One turn sends every row of this set to another row. A few are shown first. Where does it send the rows asked after them?
tane: [ 0.28 -0.78 -1.52 -1.71 -3.06 -2.59 -1.00  3.00 -1.85  1.14 -0.27  0.27
  1.55 -3.28  0.29 -1.97  0.05 -1.30  2.68  1.40 -0.92]
Kam: [-1.88  0.86  0.43 -0.60 -1.88 -3.14 -1.01  1.73 -2.00 -3.36 -0.09  1.89
 -0.17  0.93  1.28 -3.37 -0.32 -1.50  1.84  0.21 -3.15]
kaso: [-1.42 -0.36 -0.64 -0.37 -2.52 -3.14 -0.89 -0.66 -1.79 -1.53 -0.34 -1.34
 -0.89  1.33  1.63 -2.86  0.09 -0.19 -0.52 -1.14 -3.39]
Bet: [-1.50  0.29 -1.73  0.71 -3.83 -2.08 -0.35  1.20 -1.04  0.10  0.23  3.01
  0.28  0.86  1.11 -4.63  1.82 -2.49  2.13  0.37 -2.12]
duli: [-0.27  0.36 -0.32 -0.33 -4.19  0.41 -0.06 -0.61 -1.82 -2.86 -1.07  0.57
 -1.67 -0.17  0.69 -1.09  0.94 -1.81 -0.30 -1.02 -2.38]
Bonol: [-0.45  2.02 -1.20  0.23 -0.89 -0.69 -1.98  2.69  0.47  0.94  0.22  0.05
  1.88 -1.14  0.44 -3.20  1.47 -2.36  2.87  0.56 -1.28]
Ruki: [-2.03 -0.96 -1.11 -0.54 -1.99 -2.18 -1.29 -0.67 -1.73 -1.35 -0.46 -0.15
 -0.87  0.76  1.49 -2.39 -0.05  0.47 -0.03 -1.40 -4.77]
nuv: [-0.20 -0.45 -1.30 -1.40 -3.54 -2.42 -0.98  2.97 -0.63  1.05  0.07  1.51
  2.16 -2.90  0.93 -1.62  0.93 -0.40  2.16  1.84 -1.35]
gebal: [ 0.10  0.33 -3.17  0.16 -2.39 -1.64 -0.83 -0.09 -0.01 -0.76 -1.72 -1.25
  1.18 -1.05 -1.36 -2.16  2.59 -2.42  2.90  1.45 -2.80]
pazuv: [-1.09  0.77 -1.69 -0.15 -0.49 -0.30 -2.10  2.52  0.04  0.29 -0.28 -0.45
  1.55 -2.44  0.94 -2.97  1.42 -3.27  3.21  0.52 -1.62]
zuz: [ 1.38  0.50 -0.93 -0.40 -2.43 -2.64 -2.33  1.18 -1.70 -0.94 -0.46  1.20
 -2.47 -0.27  0.61 -3.27  2.47 -0.71  1.60 -2.63 -2.86]
Dami: [-0.48  2.12 -0.13 -0.94 -1.92 -1.09 -2.22  1.06 -1.61 -0.66 -0.68 -0.65
 -0.39 -1.25  0.82 -0.18 -0.24  1.55  2.72  0.30 -4.53]
beb: [ 0.26  0.65 -0.75 -0.47 -3.71  0.76 -0.39 -0.41 -2.59 -1.83 -0.83  1.01
 -1.67  0.27 -0.53 -1.21  0.07 -1.08  0.18 -1.67 -3.00]
furel: [-1.14  0.72 -0.46 -1.24 -3.20 -1.40 -1.50  0.53  0.30 -1.91 -2.80 -2.62
  0.35 -0.77 -0.78 -0.63  0.45 -0.92  0.57  0.73 -1.11]
dovef: [ 0.02  0.36 -2.23 -0.47 -4.27 -2.61 -0.69 -0.42 -1.47  0.34 -2.00  0.02
 -1.60 -0.87 -0.95 -4.53  1.36 -2.00 -0.17  0.10 -3.51]
gagu: [-2.57 -1.04  1.04 -0.75 -1.26 -0.59 -0.51  2.19  0.17  1.13 -2.09 -0.38
  0.76 -1.16  0.91 -0.32 -0.41 -0.95  2.53  0.36 -1.57]
lipuv: [ 0.30 -2.47 -0.85 -1.36 -1.44 -1.95 -0.58  1.52 -1.82  1.13 -0.30  1.75
 -0.93 -1.77  1.07 -2.70  1.00 -3.77  1.23 -1.53 -2.29]
vuri: [-1.75  1.21 -0.35 -1.37 -2.66 -1.56 -1.32  1.32 -0.85 -1.34 -0.42  1.02
  1.75 -0.15  1.29  0.21 -0.06 -2.49  3.73  2.39 -2.60]
mefo: [-1.40 -1.36  1.24 -1.97 -4.07  0.40 -0.72  0.70 -0.61  1.21 -0.43  0.18
 -1.08 -0.58 -0.40 -1.86 -0.38 -2.85  0.48 -1.28 -2.86]
gil: [ 0.50  0.91 -1.46 -0.29 -2.14 -2.37 -2.31  2.02 -1.56  1.68 -1.67  0.76
 -0.92 -2.09  2.61 -0.54  1.48  0.89  1.89 -0.41 -1.32]

vuri -> dovef
beb -> nuv
Kam -> gebal
Now find these:
Dami -> Bet
tane -> Ruki

